(in the rows, 128 means zero)
A state moves one step at a time under one of 7 hidden systems, and each row is a state written as 18 numbers. Each run below is a few steps of one system.
Fifi, path 1:
[[ 57  93 144 160 150 149 151 173  95 131 164 130 147 105 129 112  89 101]
 [155 103 118  85 169  73 154 131 155 145 151 158 135 168 169 113 130  86]
 [ 89 130 211 144 147 148 155 133 104 105 114 137 136 111 127 146 123  68]
 [162  81  78 107 138 121 142 126 140 168 111 140  93 135 145 145  96  58]
 [ 84 133 152  96 151  93 128 131 121  77  90 116 152 108 104 193 142  96]
 [ 98  55  92 137 134 131 120 167 112 185 139 157 107 120 118 148  96 111]
 [108 108 146  82 154  80 107 135 176  91 145 155 167 152 126 153 163 106]
 [ 78  79 146 172 132 173 144 159 120 129 164 139 147 113 130 115  80  90]]
sasat, path 2, 8 rows:
[[133 162 141 114 153  49 133 125  97 161 108 133  88 129 123 158 181 122]
 [ 92 124 137 119 138 108  69 164 106 161 142 160  79 128 102 130 186 119]
 [ 79 116  91 102 136 159  66 180 124 108 162 124 119 119 118  87 146 123]
 [ 90 119  84 104 143 172 136 164  98  99 138  98 163 112 135  90  86 165]
 [148 113 135 111 150 156 190 133  97 138 117 137 166 141 163  96  78 177]
 [167 119 201 130 136 165 178 106 120 145  99 166 128 145 156 120 107 102]
 [170 128 148 119 115 156 127  97 154 122  79 136  88 127 134 155 129  44]
 [139 150  99  90 117 107  99 106 144  91  66 106 108 113 102 188 153 102]]
vebom, path 3, 8 rows:
[[109 173 163 147 147  99 155 135  53 155 105 114  98 103 121 138 148 149]
 [149 115 167 163 110 155 109 131 119 193 145 177  74 142 136 100 147 109]
 [122 150 148  97 116 187  63 140 142  87 122 139 119 132 116  94 175 126]
 [128 146  44 116 114 164 108 142 107 115 113  74  99  99 121 112 111 126]
 [154 145 112  92 152 116 161 136  68 163  98 129 123 132 142 111 124 201]
 [138 114 188 172 110 193 156 118 100 161 113 154 127 123 135 121  97 147]
 [180 131 137 121 101 186 104 103 183 109 141 145 137 160 150  85 132 133]
 [141 176  98 114 105 154 122 101 138  61  88  67 142 105 117 142 122 137]]
Lep, path 4, 8 rows:
[[ 95  82  85 146 136  62 139 139 132 159 144 128 146 118 109 185 105 145]
 [ 89  73 135 143 141  90 115 154 165 149 196 166 160 153 131 126 129 127]
 [125 101 111 157 122 146 132 136 169 127 203 125 135 143 158  74 102  76]
 [151 163 113 126 147  94 174 109 141 106 161  86 129 136 170  93 117  69]
 [104 171 159 162 149  85 179 121  88 125 133  90 111 102 135 141 128  80]
 [120 129 176 147 144  96 134 132 100 176 118 160  71 124 123 152 160  72]
 [113 112 136 116 122 143  76 137 151 122 117 152  85 122 108 152 161  44]
 [120 112  43  79 139 124  89 153 133 115 119 106  98 115 121 134 131  79]]
Lep, path 5:
[[151 103  95  91 139 137 131 146 137 144 151 152 164 161 154  82 114 199]
 [121 140 169 142 126 175 160 123 134  87 150 114 192 135 148  87  96 163]
 [188 147 145 165 109 144 189  89 115 162 114 115 127 132 160 111  90 158]
 [151 159 196 159 105 110 150  74 150 105  97 128 144 128 120 173 140 132]
 [141 126 116 193  77 118 110  95 139 162 106 119  95 104  95 185 128 140]
 [133 128 107 123 110  68  70 113 180 130 143 143 127 145 104 164 179 148]
 [ 85 129  76 159 105 125  75 151 145 119 188 100 131 112 104 108 137 156]
 [138 152  98 114 143  98 121 148 126 141 190 125 124 156 154  55 159 163]]
Dob, path 6 (8 x 18):
[[113  86 188 162 107 128 110 117 176 133 147 181 163 147 113 159 134 136]
 [158  97  85 163  84 126 112 103 206 129 168 124 137 142 130 133 107 111]
 [100 164 118 184 111  86 138 113 154  93 180  71 158 111 124 131 123 129]
 [102 127 127 189 135  64 155 135  99 184 165 120 100 112 122 146 125 110]
 [133 145 171 131 138  63 115 115 146 141 143 155  94 145 130 147 186  74]
 [119 125 116 138 115 154  82 138 152 116 141 121  75 114 121 117 149  37]
 [122 165  53  94 142 100 111 143 117 102 135  72 100 112 132 114 145  94]
 [ 63 143 132 104 174 116 133 178  58 124 130 117 116 100 123 113 145 121]]
Fifi, path 7, 8 rows:
[[134 159 148 146 137  70 162  98 150 108 146 100 122 131 144 144 136  50]
 [103 139 125 172 137 103 152 134  93 158 129 100  77  94 120 150 121  61]
 [120 135  97 101 148  60 103 138 126 146 127 125  77 128 119 155 174  70]
 [ 60 122 137 123 144 131  79 172 103 117 135 133  99 102  98 135 161  83]
 [105  94  76  79 158 130  96 178 136 128 162 140 113 141 140  91 137  86]
 [ 77 128 153  77 178 140 137 170 103  79 144 130 159 127 143  90 133 105]
 [134  92 140  92 169 159 166 160  96 154 127 164 124 146 168  88 100  99]
 [150 121 180  68 161 138 158 117 125 104  76 158 143 147 148 143 129  89]]
bipiz, path 8 (8 x 18):
[[113 141 192 133 137  93 133 110 130 113  95 138 112 114 112 188 159  68]
 [125  98 104 131 108 153  96 133 133 140  85 138  83 102  99 177 122  65]
 [ 88  95  69  71 153 109 105 158 134  96 111 120 145 115 107 169 121  96]
 [ 65  85 119 132 151 163 148 175  85 126 130 124 152 101 127 130  79 121]
 [108  76 176 103 163 141 151 154 140 126 150 182 167 156 153 114 110 100]
 [110 130 196 148 117 183 129 116 156  74 132 132 157 125 133 123 122  73]
 [167 117 118 132 119 138 161  94 173 108 116 109 126 133 152 145  89  39]
 [104 144 132 149 138  71 161 109 128 107 104  91 135 102 114 194 119  79]]
sasat, path 9:
[[130 109 132 182 106 172 130 139 108 188 164 146 117 132 138  81 102 174]
 [156 162 156 131 128 168 145 112 149  99 163 117 130 147 171  57 130  95]
 [147 167 121 159 118 149 169 109  87 129  93  76  92  92 135 132 102  91]
 [187 167 110  78 147  75 138 109 113 152  93 127  92 146 146 129 164 140]
 [102 157 185 129 132 126  94 139  83 142  95 151  93 112  95 149 187 144]
 [135 108  80 102 110 170  55 154 139 149 138 151  88 137 115 102 158 134]
 [ 94 159 125 105 126 178 102 146 120  56 126  95 164 110 118 101 134 160]
 [153 113  86 139 112 170 158 126 103 154 113 112 143 119 138 117  72 199]]
vebom, path 10:
[[115 156 167 163 140 112 184 125 103 123 164 110 175 130 150  97 106 177]
 [151 158 185 185 116 130 170  94 145 133 164 118 122 137 158  94 123  89]
 [161 185 164 122 120 111 114  90 157  93 120 117 102 137 133 125 180  75]
 [137 161  97 127 111 106  92 112 123 126  84 100  72 100  99 174 163  91]
 [129 112  97 108 126  95  84 144 108 182 101 155  89 124  98 160 164 174]
 [ 80  89 134 147 117 163  87 168 101 154 140 158 133 116  96 127 129 187]
 [105 106 100 138 123 172 110 162 134 130 191 131 153 137 143  59 111 168]
 [118 168 130 123 146 153 164 137 103  84 153  82 159 122 158  69 107 141]]
Dob, path 11, 8 rows:
[[112 120 145 111 160 157 149 165  49 170  99 150 100 117 131 107 122 145]
 [179 131 161  59 147 146 128 117 130 130  79 173 119 161 147 118 155 141]
 [141 119 135 113 105 233 108 124 137  85  95 127 141 119 128 107 104 131]
 [159 136  69 106 118 141 151 117 118 120  95  93 156 122 130 132  91 202]
 [100 126 182 147 128 131 146 127  97 126 114 141 178 119 112 148 122 212]
 [169  81 147 147 105 139 129 108 152 185 120 186 133 157 133 140 116 171]
 [158 144 154 154  83 147 106  83 198  89 146 129 162 148 126 126 140 148]
 [129 134  92 207  83 143 130 108 139 139 159  79 129 102 119 126  87 153]]
Gaf, path 12:
[[106 102 127 121 113 120  99 116 197  67 140 127 183 132 112 165 127 118]
 [118  69  87 170 114 112 158 124 156 153 157 122 159 127 133 151  66 127]
 [118 136 167 135 155  60 176 119 141 120 162 132 188 150 148 132 129 155]
 [113 110 201 190 120 110 138 122 136 169 156 167 116 135 126 142 136  92]
 [148 142 120 128 138  73 121 116 172 134 179 129 102 155 151 105 162  67]
 [ 71 130 120 149 146  99 135 147 111 110 145  95 111  94 118 150 127  43]
 [113 121  86 104 169  66 145 163  83 183 146 133  91 130 138 119 139 128]
 [ 66 133 171 100 159 121  94 175  95 111 140 157 128 126 113 116 179 129]]
Gaf, path 13 (8 x 18):
[[106 161 181 129 113 152  86 120 127  82  93 125 113 104  93 157 172  99]
 [163 107  36 127 104 138  97 129 141 170 127 115  77 126 125 128 117 124]
 [ 86 159 110  95 142 114 125 139 117  60 121  85 178 106 113 136 129 164]
 [122  93 130 170 109 163 136 139  90 191 122 152 120 117 119 127  93 190]
 [161 162 160  98 127 131 113 113 159  97 152 142 163 167 149  79 165 173]
 [125 120 154 184  86 197 126 108 142 114 119 115 112 104 123 136  93  74]
 [191 158  74 104 135  93 169  96 136 134 121  92 118 142 162 112 113 128]
 [ 89 158 178 147 127 110 135 119  98 103  79 110 134  92  93 190 142 129]]
bipiz, path 14 (8 x 18):
[[162 143 139 122  95 164 101  86 176  83  86 119 118 125 119 159 137  79]
 [143 131  57 121 117 111 143 108 136 109  85  74 127 102 117 178  94 103]
 [ 88 100 110 136 149  69 161 143  94 158 116 126 145 108 111 187 101 156]
 [ 81  70 163 150 126 137  97 160 124 163 145 187 141 133 106 149 136 151]
 [108  92 127 117 111 180  73 145 184  92 162 152 154 143 124 102 134 112]
 [124 138  94 133 127 156 150 125 156  74 164  80 160 121 156  89  87  92]
 [131 142 145 158 150  85 207 112 116 137 153 105 144 129 164 121  94  97]
 [125 140 201 172 129  85 145 110 122 161 132 154 100 129 125 156 156  93]]

Name the system that made each run.
path 15 (2 x 18):
[[185 124 133 139 106 117 108 100 174 169 138 161  80 161 141 125 157  88]
 [102 164 140 146 104 155 106 111 145  61 111  81 128  95 103 150 135  77]]

Fifi
path 16:
[[155 108 119  45 144 116 100 130 155 116  84 169 132 156 129 155 156 124]
 [ 93  93 112 107 120 201  91 155 150  77 134 129 167 122 115 113 104 124]]

Dob
path 17, 2 rows:
[[124 151 142 144 116 161 165 104 102  89  71  83 144  89 117 165  86 123]
 [133 106 111 124 122 103 136 116 104 156  60 135 128 111 100 207 111 168]]

Dob
path 18 (2 x 18):
[[148 173  93 163 107 129 133 111 148 117 178  77 109 128 150  73 126 103]
 [114 190 134 165 137  97 164 124  72 134 135  78  99  97 135 114 135 118]]

Dob
path 19 (2 x 18):
[[ 88 144 162 139 159  70 150 145  65 161 118 131 112 111 116 157 151 146]
 [119 129 150 124 133 105  70 147 121 169 153 176  93 150 118 110 193 145]]

Gaf
path 20, 2 rows:
[[144 144  91  82 123 122 101 119 184  63 141 107 171 148 132 117 142 144]
 [ 95 128 136 184 106 131 149 119 100 130 110 102 158  94 105 168  90 190]]

sasat
path 21:
[[140 160 122 114 147  97 156 110 116 115  88  97  90 108 133 160 130  47]
 [101 123 101 114 148 102 117 151  80 154  88 121  77  96  98 175 135  94]]

Fifi
path 22, 2 rows:
[[139 191 107 112 129 110 144 110 126  77 135  71 161 124 141 101 137 176]
 [117 171 161 170 130 116 158 126  65 158 130 114 126 112 127 115 132 195]]

Lep
path 23:
[[151 136  49 158  94 153 126 115 128 138 118  72  91 100 127 125  89 110]
 [152 188 131  90 150  76 151 108 122  98 119 103 153 140 141 119 158 176]]

sasat
path 24:
[[131 103 139 140 108  77  84 118 165 161 137 171 120 148 102 173 169 147]
 [ 61 108 122 159 107 123  65 151 152 109 160 131 147 112  86 150 149 147]]

vebom
path 25:
[[165 127 123  72 169 143 158 143  93 156 114 146  97 149 173  79 122 104]
 [122 145 179  91 156 169 139 140  77 114  72 140 103 111 132 128 138  83]]

sasat
path 26 (2 x 18):
[[132 101  73  85 145 180 119 166  88 152 109 128  94 120 140  96 106 116]
 [127 140 148  55 163 165 142 143  99  84  90 131 156 131 143 104 126 145]]

sasat
path 27:
[[104 133 107 161  94 156 119 112 141  83  96  80 142  87  95 180 100 111]
 [152 113  77 107 137  52 131 122 127 179 115 139 116 143 123 164 139 172]]

Lep
path 28:
[[ 78 130 178 104 182  92 159 155  80 114 121 135 137 119 133 138 141  88]
 [116  70  96  97 157 125 123 166 109 178 122 163  91 130 132 138 116  79]]

sasat
path 29 (2 x 18):
[[171 139 136 109 149  60 159 102 116 174  93 148 102 146 139 165 146 127]
 [107 126 180 158 103 144  89 118 123 133  94 153  98 107  86 182 159 106]]

Fifi
path 30, 2 rows:
[[132 111 127 157  93  97  79 111 188 142 161 157 139 150 104 154 159 170]
 [ 75 141 113 164 107 105  87 136 150  93 169  96 163 110  95 140 146 165]]

vebom
path 31, 2 rows:
[[104 111  74  63 142 150  78 168 106 112 100 130 123 115 102 132 142 152]
 [101 104 103  84 157 173 140 171  88 115 121 125 162 122 139  95  94 170]]

bipiz
path 32, 2 rows:
[[128  97  99 201  88 144 122 124 127 186 143 125  91 111 117 146  95 124]
 [135 178 115 106 147  68 139 120 146  94 162  99 160 145 144 102 158 160]]

Gaf
path 33, 2 rows:
[[159 134 194 154 114 159 148  99 112 155  80 153  88 121 131 147 128  89]
 [179 145 109  91 116 131  87 103 164 117  89 133  81 138 126 144 164  74]]

sasat
path 34 (2 x 18):
[[117 147 137  74 137 185 115 138  99  79  64 119 146 105 112 138 129 152]
 [170  98  98 107 104 189 111 120 122 157  80 153 122 132 124 134 105 182]]

Gaf
path 35 (2 x 18):
[[190 111 138 150  98 128 134  85 200 142 149 153 136 164 152 123 115 111]
 [124 179 129 174  93  91 119  88 163  88 143  76 139 109 110 156 148 123]]

bipiz
path 36:
[[127  94 132 146 135  72 118 132 165 165 171 155 105 150 135 142 140  64]
 [ 67 130 121 134 147  86 110 150 143  94 164 104 127 112 117 143 147  50]]

sasat
path 37, 2 rows:
[[181 144  82 122 104 188 115 122 115 154 114 114  77 126 143  79 118 132]
 [134 183 125  89 130 162 134 116 107  64  81  80 140 108 125 121 132 143]]

Gaf
path 38 (2 x 18):
[[131 125 130 165 114 174 158 135 114 136 167 115 159 132 153  70  85 180]
 [176 157 166 151 126 109 194  91 113 156 127 128 143 147 158 116 115 174]]

Dob
path 39 (2 x 18):
[[103 147 169 182 109 151 156 104 145  82 142  92 154 105 129 137  99  78]
 [149 123  81 155 121  76 162 105 123 164 106  97 102 110 125 182  99 106]]

Dob
path 40 (2 x 18):
[[160 136 164 122 129  70 149  83 181 109 124 144 163 156 139 167 143 123]
 [112 121 139 170 103  95 115  97 172 108 122 117 138 113  96 204 128  89]]

vebom
